In the data rows, the value 128 means zero.
Here are some points:
[132, 154, 150, 122, 85, 108, 174, 98]
[36, 111, 122, 189, 157, 148, 109, 112]
[99, 155, 97, 110, 166, 107, 105, 101]
[155, 68, 140, 111, 108, 106, 118, 148]
[112, 137, 86, 120, 177, 111, 103, 113]
[157, 107, 118, 186, 92, 132, 108, 215]
[91, 171, 101, 139, 138, 135, 112, 109]
[107, 105, 144, 129, 131, 105, 109, 111]
[189, 126, 129, 128, 153, 116, 105, 171]
[133, 84, 160, 101, 76, 137, 168, 110]
[129, 131, 165, 95, 96, 111, 180, 111]
[159, 230, 103, 131, 80, 132, 214, 143]
[155, 112, 96, 116, 113, 141, 144, 185]
[67, 75, 129, 62, 100, 190, 119, 108]
[127, 108, 117, 101, 106, 136, 135, 109]
[49, 111, 90, 127, 114, 220, 106, 101]
[118, 168, 184, 160, 78, 112, 115, 112]
[161, 69, 85, 171, 95, 179, 108, 255]
[165, 199, 155, 106, 99, 107, 223, 108]
[56, 135, 136, 111, 141, 139, 103, 101]
[140, 146, 137, 118, 86, 137, 172, 122]
[137, 159, 148, 72, 161, 101, 145, 98]
[111, 193, 179, 98, 202, 105, 110, 108]
[153, 138, 117, 97, 135, 103, 145, 133]
[175, 148, 105, 83, 139, 112, 140, 127]
[114, 125, 144, 70, 171, 103, 111, 95]
[145, 87, 108, 80, 152, 107, 111, 130]
[135, 152, 166, 101, 120, 108, 167, 115]
[89, 174, 142, 73, 102, 142, 165, 102]
[104, 114, 140, 103, 151, 99, 104, 101]
[118, 70, 83, 60, 108, 199, 144, 96]
[153, 156, 129, 133, 149, 107, 119, 137]
[144, 97, 83, 120, 116, 163, 115, 185]
[101, 112, 122, 94, 110, 165, 106, 110]
[155, 222, 246, 157, 4, 107, 255, 108]
Here are 16 more points, each followed by its number:
[114, 113, 122, 79, 93, 161, 172, 110] 0
[64, 133, 183, 122, 116, 112, 111, 111] 1
[138, 105, 161, 161, 181, 107, 105, 139] 2
[115, 117, 105, 114, 113, 160, 108, 115] 3
[129, 179, 162, 140, 156, 114, 101, 113] 4
[178, 132, 132, 165, 73, 132, 174, 212] 5
[127, 108, 98, 138, 98, 174, 119, 154] 6
[112, 119, 161, 205, 96, 120, 107, 136] 7
[157, 170, 142, 142, 65, 133, 173, 118] 8
[96, 141, 135, 66, 125, 138, 157, 104] 9
[164, 165, 124, 93, 96, 118, 170, 107] 10
[188, 117, 65, 89, 121, 140, 139, 205] 11
[119, 142, 155, 101, 92, 129, 171, 95] 12
[136, 132, 122, 123, 157, 107, 112, 128] 13
[146, 121, 130, 74, 115, 110, 140, 109] 14
[147, 158, 114, 73, 139, 113, 136, 112] 15
Which of these numbered points is nearest to each point below, ignoring the 2 directions in which the first points spread most? Its number follows each.
[101, 155, 171, 63, 73, 150, 215, 101] > 0
[178, 122, 114, 84, 136, 107, 180, 178] > 11
[186, 118, 137, 87, 113, 115, 169, 139] > 14
[125, 133, 123, 65, 92, 165, 163, 111] > 0
[142, 183, 149, 154, 163, 112, 109, 113] > 4
[43, 112, 96, 147, 103, 227, 108, 109] > 6
[180, 113, 80, 136, 109, 136, 144, 233] > 15
[77, 150, 168, 146, 93, 142, 109, 111] > 1
[121, 118, 199, 117, 115, 102, 123, 101] > 1
[135, 121, 169, 139, 165, 107, 114, 107] > 2
[189, 66, 149, 108, 115, 107, 174, 195] > 14
[95, 100, 142, 117, 133, 120, 106, 102] > 12
[79, 150, 122, 74, 144, 132, 114, 103] > 9
[120, 76, 130, 185, 69, 187, 110, 168] > 1
[109, 79, 40, 154, 86, 255, 105, 199] > 6
[135, 119, 196, 124, 143, 105, 104, 98] > 2
[92, 132, 160, 99, 133, 113, 102, 107] > 1
[84, 69, 113, 119, 120, 178, 98, 116] > 12
[96, 106, 118, 98, 112, 166, 112, 108] > 12
[123, 154, 124, 119, 175, 106, 104, 101] > 13
[94, 167, 143, 150, 50, 202, 119, 115] > 6
[127, 136, 104, 96, 96, 167, 123, 108] > 3
[104, 107, 147, 177, 126, 116, 104, 109] > 7
[109, 109, 131, 180, 122, 120, 106, 131] > 7
